128 stands for zero in the data rows.
Here are some points:
[104 145 140 188 151 130 141 146]
[149 132 128 158 132 130 145 104]
[186 122 143 129 143  78 114  74]
[110 140 112 181 140 105 151 107]
[139 167 100 153 136  99  87 116]
[177 143 137 151 129  36  96  82]
[117 115 133 171 127 154 179 179]
[105 113 140 172 149 160 195 162]
[110 126 118 182 132 156 145 147]
[114 124 142 130 109 121 148 137]
[150 133 167  89 110  84  84  87]
[180 158 163 106 147  77 137  67]
[121 123 105 119  81 138 115 134]
[121 160 134 102 153 190 139 137]
[112 158 151 125 117 138 123 106]
[ 74 120  87 192 129 192 216 201]
[ 73  96  97 151 102 255 207 230]
[155 119 172 122 117  95  84  82]
[140 137 130 173 123  93 123 102]
[165 127 162  94 122  76  65  72]
[171 147 148 101 136  89  51 133]
[151 144 154 149 139 123 151  99]
[137 147 139 143 148 129 116 116]
[ 78 118 117 122 157 169 177 174]
[119 150 136 139 131 131 148 127]
[ 65  87 121 206 138 152 207 171]
[145 129 125 155 147  94 135 107]
[158 131 115  72 134 106 149 141]
12 more points follow, each with its number after it:
[131 153 161  76 148 147 124 129] 0
[156 137 130  53 133  89  63  96] 1
[115 125  94 135 121 132 121 135] 2
[206 166 160 143 160  29 111  47] 3
[ 87 142  97 173 156 206 153 179] 4
[120 136 130 138 109 126  80 117] 5
[ 70 119  80 105 112 194 130 171] 6
[162 161 150 101 126  69 166  81] 7
[119 136 132 156 113 122 113 130] 8
[159 143 138 112 155 123 110 115] 9
[133 129 124  99 112 147 146 144] 10
[140 132 139 115 120 129 175 107] 11
Which of these numbered points is nearest to each point below, ignoring the direction in which the first points spread most? Its number follows each.
[134 104 117 150 133 190 144 181] > 9
[103 117 111  55 101 103  77 115] > 6
[137 136 160  82 148 170 134 135] > 0
[112 143 114 156 137 167 128 123] > 4
[209 115 132 109 126  41  56  59] > 2
[105 102 154 138 146 145 152 149] > 9
[184 180 142 128 147  53  60  51] > 4
[156 102 142  39  92  93 130 105] > 10
[103 124 120 120 116 172 147 135] > 10
[130  95 150 157 130  95 131 135] > 8
[127 113 136 178 158 142 165 142] > 3
[ 98 123  96 118 123 175 133 138] > 6
[143 143 106 135 150  89 170 130] > 3
[145 182 148  69 162 135 107 106] > 0
[ 83 142 132 120 141 196 180 203] > 0
[108 123 137 111 146 117 136 136] > 9
